A single turn carries every row of the set below to another of its rows. Some are shown first; where does it send the rows asked next?
Z_175: [ -7  -3   2   6   9  -6  10  -3  15   9 -18 -11 -13  12]
Z_982: [-15   3  13  -7  13  -2  13  -4  -3   4  -8   1  -4   2]
Z_93: [ -3   0   4   6  -4  12  13  13  15   1 -16   3  16  20]
Z_68: [  0  -2   2 -14  -3   6  12  -8   7  16 -19  -9  11  16]
Z_63: [ -6  -8   9  17  12   3  11  -5   1   2 -13   5 -14   0]
Z_956: [  7   0   7  -6  -8  17  15  -4   8   2 -19  -1  17  12]
Z_230: [-15   2  13  -7  12  -3  12  -5  -4   4 -10   1  -3   0]
Z_570: [ -4  -1   1   3   5  -4  14  -9  11  11 -20 -15 -12   9]
Z_73: [ -2  -1   6 -10   3   7  12   3  16  14 -12  -6   7  25]
Z_627: [-16   2  13  -6  14  -3  11  -3  -1   3  -9   3  -3   2]
Z_978: [ -8  -5  -1   6   9 -10   5  -6  14  10 -23  -8  -9   8]
Z_555: [ -1  -8   6  21   0  12   6   8   6  -8 -17  12   3   7]
Z_515: [  5  -6   4  14  -9  16  13  -5  -3  -4 -22   5   6  -1]
Z_587: [ -4  -6   9  15   9   6  16  -7  -1   3 -12   2 -14   0]
Z_623: [-15   1  13  -6  13  -4  10  -5  -2   4 -11   3  -4   1]
Z_27: [ -3  -7   8  13   7   5  13 -11  -4   4 -16   2 -12  -4]
Z_835: [  2  -5   3  -5  -6   9   2  -5   8   3 -28   8  23   5]
Z_266: [  4  -5   7  17  -5  19  16   3   3  -7 -14   5   1   8]
Z_757: [  1   3   2   1 -12  15  18   3   7   3 -20  -3  18  14]
Z_710: [ -4  -7   0 -11   1  -2   0  -6   9  16 -25   1  15  11]
Z_164: [ -6  -4   0   6  -4   4   1  11  13   2 -24   9  21  13]
Z_902: [ -5  -4  -1   2   4  -8   9 -12   9  12 -24 -12  -9   5]
Z_724: [ -1  -2  -2   0 -11   7   6   0   5   5 -28   3  23   6]
Z_312: [  2  -1  10  -1   0  16  11   8  18   0 -14   4  14  21]
Z_379: [ -2  -6   6   0   1   7  -2   6  18   0 -23  13  19  14]
Z_125: [ -8  -7   4  -7   7  -2   0   5  18  13 -18   3  10  21]
Z_364: [  1  -9   3  17  -4   9   3  -1   0  -5 -24  12   7  -2]
Z_536: [ -5  -9   8  15  10   2   9  -8  -2   2 -17   6 -11  -4]

Z_956 moves to Z_835
Z_27 moves to Z_536
Z_364 moves to Z_555
Now these:
Z_570 moves to Z_902
Z_68 moves to Z_710
Z_164 moves to Z_93

A single turn carries every row of the set below to another of its rows. Some are shown first; where does it send the rows asked next?
Z_760: [ -8  -7  -3  12   6  -6   8   9 -24   8   7  25  -7  29   9]
Z_573: [ 11   5 -10  17  -6   0  20  -3 -14   1   2  20  -9  21   3]
Z_313: [-23   9  -9   3  -8  -8   9  -2 -19   9 -13   8   4  13  17]
Z_119: [ -4  -6  -4  18   2  -8   9   3 -24   6   8  27  -6  25  11]
Z_6: [-26   3  -4   6  -5  -5   5  -5 -20  12 -15  10   4  16  15]
Z_498: [-18   3   5  15   1   4   5  -4 -14   5  -3   5   3   3  -1]
Z_901: [-12   8 -14  14   2  -6   7 -15 -19  13  -5   6   2   8  19]
Z_666: [-4  7  5 14  4 -9 29  9 -3  9 -3  4 -1 27 12]
Z_527: [-13   7   8  11   4  -7  21   2  -8  14  14   5  -1   3   2]
Z_47: [  0   6   2   2   0   0  11  -2 -12  24 -17   3   7   9   5]
Z_844: [  7  14   0   3  14  -4   1   1 -11   7   5   5   8  16   2]
Z_121: [ -2   5   6  11 -11 -15  18  13  -4   2   2  24   4  22  11]
Z_597: [  2  10 -10   4   4  -7   7  11 -25  13   7  28   1  26   7]
Z_626: [ -8  -6   5   0   5  -3  10   7 -15   1  -9   2  -6  27   1]
Z_406: [  2   8  -9   3  -4  -9  11  11 -25  11   2  31   4  25   9]
Z_681: [-3 20 -5 16  4  0 25  3 -8 -2  4  7 -1 22  1]
Z_416: [-10  12 -11  12   4  -2   4 -16 -21  17  -7  10   7   9  16]
Z_631: [ -5   7  -2  -1  -3   1  28   3 -15  21   0   3  -6   9  -2]
Z_838: [  2  -2   2  13  -7 -11  13 -10 -11   8  10   3 -11  12  17]
Z_723: [ -3  15  -5  -7 -21  -7  15   3 -13   2   2   9  -1  12   7]

Z_119 moves to Z_6
Z_121 moves to Z_47
Now these:
Z_313 moves to Z_597
Z_631 moves to Z_681
Z_723 moves to Z_844

